M: rows in several groups, each row roughly a mix of its group's directions:
M (102 x 11):
[[-16 -18  14 -15  13   0  18   3  -5  -8  32]
 [-10  17  -4  12  -7 -11   1 -35 -15  19  -9]
 [ 24  -2   5  -2 -11  11   5  35  19  11  -3]
 [  9  21  -5  -3 -22 -15   4 -23   2  15 -24]
 [  6  10   4  29   1   6   1   0  23  12 -29]
 [-25  -3  13  10 -10  -6  13 -36  -3  -2   8]
 [ -2 -23  14 -16  -5  -9   4  21 -10 -15  26]
 [-25   6   3  16   7 -16 -16 -29  11  10  -6]
 [  7   6   6  27 -17  12   6   8  27   9 -19]
 [-34  -7   7  12  -2   0  13  23  13   8 -16]
 [  9  23 -13   9 -14  -4 -11 -22 -16   9 -24]
 [  2   9  28 -12  -5  21  15  14  11  17  16]
 [-12 -12 -28 -15  27  -5 -14  -4 -12   6  10]
 [ 17  14 -19  12   1  -4 -28 -16 -22   3  -6]
 [  0 -12  21 -11 -27  10  23  -4   6 -18  12]
 [-10   5   5   1  16 -17   2 -35 -24  -7   9]
 [ 22   8  -4   5 -25  17  -5   8 -31   5  -1]
 [-11   3  16  -5 -11   0  32 -17  -4  25   8]
 [ 18   7 -16   0   5  17 -19  28   6  15 -15]
 [-32 -19  18 -14  18  -1  16   7  -4   2   0]
 [ -2  -8 -10 -31   2 -14   3 -31 -15   7  -5]
 [  7  12 -13  33 -13 -10  -6  -9   3 -11 -25]
 [  4  29  -3  14 -20  -7 -12 -12 -22 -18   5]
 [ -4  18 -12  18 -19  -6 -12  -9 -15  12 -28]
 [-32 -13   8  26 -14 -13  -1  -9  -9   6  10]
 [-20  -8  11  10   1 -18  10 -29 -19 -14   9]
 [-16   2 -13  20  20   2 -23 -10  11  12 -22]
 [-15   5  14   4  17 -12   9 -34 -19  -2   9]
 [-14 -23 -18 -16  33   1   0   8  -8   5  -2]
 [ 23   3 -10  -2   1  -3 -25 -24  -8 -24   9]
 [-13  25  25  18   0  22 -16  -5  -1   0  -7]
 [  0 -21  13  -6 -15  10   9  31  11 -18  10]
 [-20 -11  32   4  -9   5  26  -1   1   1  17]
 [ -4  21  -6   8  -7 -10  -1 -35 -11  17 -14]
 [-10   7   1  10   6  -7   4 -33 -20  24  14]
 [  2 -22  25   9 -10   3  18  20   6  -3  24]
 [-13  13  -1   1  12 -17   8 -34   1  24  -2]
 [  8  13 -33 -13  20   6 -16 -11  -7  10 -10]
 [ 12 -13   0   6 -31   1 -15  24  -2 -22  -1]
 [  1  26  20   3 -24  -3   5 -26  -7  -4  12]
 [-23  -5   0 -19  17  -7  -6 -10 -13   3  32]
 [-17 -23   2  10  20   1  11 -17  17   4 -25]
 [-11  -9 -10 -32  19   1  -3  -7 -21   3  20]
 [  6   6   4  28 -23  15  10   4  25   9 -11]
 [  7  14   3  -7 -20  -7   7 -28 -26 -16  -8]
 [ -9 -10  29  15 -23   5  22   6   9  -2  14]
 [ -5  -6  -1   5  17  10 -12  32  21  16  14]
 [  6   1   0  12 -19  15 -13 -21 -24 -25   3]
 [ 25  19 -13   1 -16   0 -17 -20 -16  -3 -15]
 [  3 -16  12  20 -23   6   9  26  22  -3  -4]
 [ -7  11  -1   9  -8 -13  -2 -44  -9   6  -2]
 [  9 -23 -14  -5  14   4   3  25  23  17  -9]
 [  0  17   2  36 -10   0 -10  -7  10  -4 -25]
 [-22 -11  25  13   3  -5  20  -5   9 -14  21]
 [ -5 -15 -24 -28  23  -2  -6   1 -15   7  12]
 [  1 -15  -9 -38  10  -3   8  -2 -18   3  18]
 [ -3 -22   6  -4   3   6   0  37  16 -17   9]
 [ 12 -12  -8  -7  30   4 -19  18   8 -18  14]
 [-25  -7  20  -4  -4  -2  33  -4  11  15   7]
 [-19 -12  21  -1 -18  11  30  15   6   2   4]
 [  5  -8  -9   7   3 -10 -17  25  15  -7 -33]
 [  9  -7 -19 -32  13   5 -13  14  -3  22   6]
 [ -5  16   1  -1  -2 -17  11 -36  -2  25  -3]
 [  5 -21 -10 -31  16   5   3   3   8  23 -12]
 [  7  25   4  -2  -7 -11  -6 -33 -19  -7  13]
 [ 17 -10  -8   4   8  20   0  33  16   9 -17]
 [ 30   5 -11   0  -9  17 -17  20 -20  -6  -3]
 [ 12   0   7  15 -26 -19  20   8   7 -18  16]
 [ -8  18  -5   7   5 -12   1 -36  -9  22  -8]
 [ 10  -6 -24   8   2 -13 -22  13   7 -10 -29]
 [ -8  15 -13  33  -7 -18 -11  -5  -6 -19  11]
 [-16   6 -12 -12  10 -12 -15 -14 -23  -3  28]
 [ -9 -25  19   8 -20   3  19  16   5  -8  18]
 [ -6   6  22 -21  -8  11  15  -4 -10   5  32]
 [ -8  19 -17   2 -17  13  -6  -4  17   9 -31]
 [ 15  -3 -14 -21  -8  -6   8 -24 -17  -1 -26]
 [ 14   3 -26  33  -8   3  -6 -12  11   3 -17]
 [-16 -13  10   2 -10  -2  17  36  10  16   1]
 [-30  -3   5   7  -2 -11  14  18  20  15 -18]
 [ 17   0   5  27 -21  -7  12  17  23  -6  -9]
 [  0   0   2   6  11  15 -13  36  19  14  12]
 [  2 -13  22  -6 -16  10  16  17   1  -1  31]
 [-23 -12  31   1   1 -23   6   2  -6 -17  -6]
 [  5  13 -10   0   7 -17 -10 -33 -24 -10   7]
 [  9  -7  -7  -3 -22  13  -4  35  21   1  -8]
 [  4  22   0 -19  15  17   5 -18 -10  19  19]
 [ -6  13  31 -12 -13   3   5   0  -9  -5  31]
 [-16   1   3  -5  21 -17   2 -30 -24  -6   5]
 [  5 -14  12 -21   1   6  15  19  27 -20   6]
 [ 20   4  -4   3  -8   7  -5  41  11   4  15]
 [ 24  -8  -7  -1  -3  16 -20  22 -12 -23   8]
 [ -9  -3  -8  -1  43 -10  -7   9  10  14   9]
 [  1  10 -13  35   1   3 -14   1   9  -3 -28]
 [ 29  10  -4  32 -15  -9 -10  -8   7  -7  -5]
 [ -2 -16  22   9 -17  13  20  21  16   4  14]
 [ 13  26  -6  16 -17  16  -3  -7  19  14 -16]
 [ -4  19  13   7 -19 -10   2  -8 -18 -21  26]
 [-33  -3  17  17  12  -7   3 -17   3 -10  17]
 [-21  -6   3 -17  33 -13  -7   3  -6  -1 -22]
 [  4  -5 -10  -3  41  -2 -19  -2   5  -9  16]
 [ 28   8 -14  -3   5   3 -26 -18 -11 -20   2]
 [  4  25 -22   3  12   3 -12 -24  -1  10 -22]]
which group is each row in? (one row of each group first):
[ 25  20 -16  -2  -7 -11 -18 -22 -10   6 -13] => (30)
[ 17   9  25  11 -24  11  16  18   9  -9   0] => (29)
[  2 -20   5  25 -23  -8   2  19  15 -15 -10] => (51)

[  9 -15   4 -38  -2  -5   9   1  10  24   4] => (29)
[-12   0  29 -15  -8  -6  12  -7  -1  -2  32] => (29)
[-14  14  -3  -1  18 -17   9 -29   8  23  -8] => (30)
[ 14   6 -18  15  -1   8 -32   6 -23 -10  -8] => (30)
[ -1 -10   0  -6  17  14  -5  36  13  11  20] => (29)
[ 14 -29  -1 -12  -1  -5  28  13  18   4  -7] => (29)
[-26  -9  -6  13  16 -16 -12  17  22  -5 -12] => (30)
[  8  35 -11  -3   6   3 -12 -26  -3  10 -13] => (51)
[ 12   3   9  30 -19  -5   9  14  26  -4 -11] => (29)
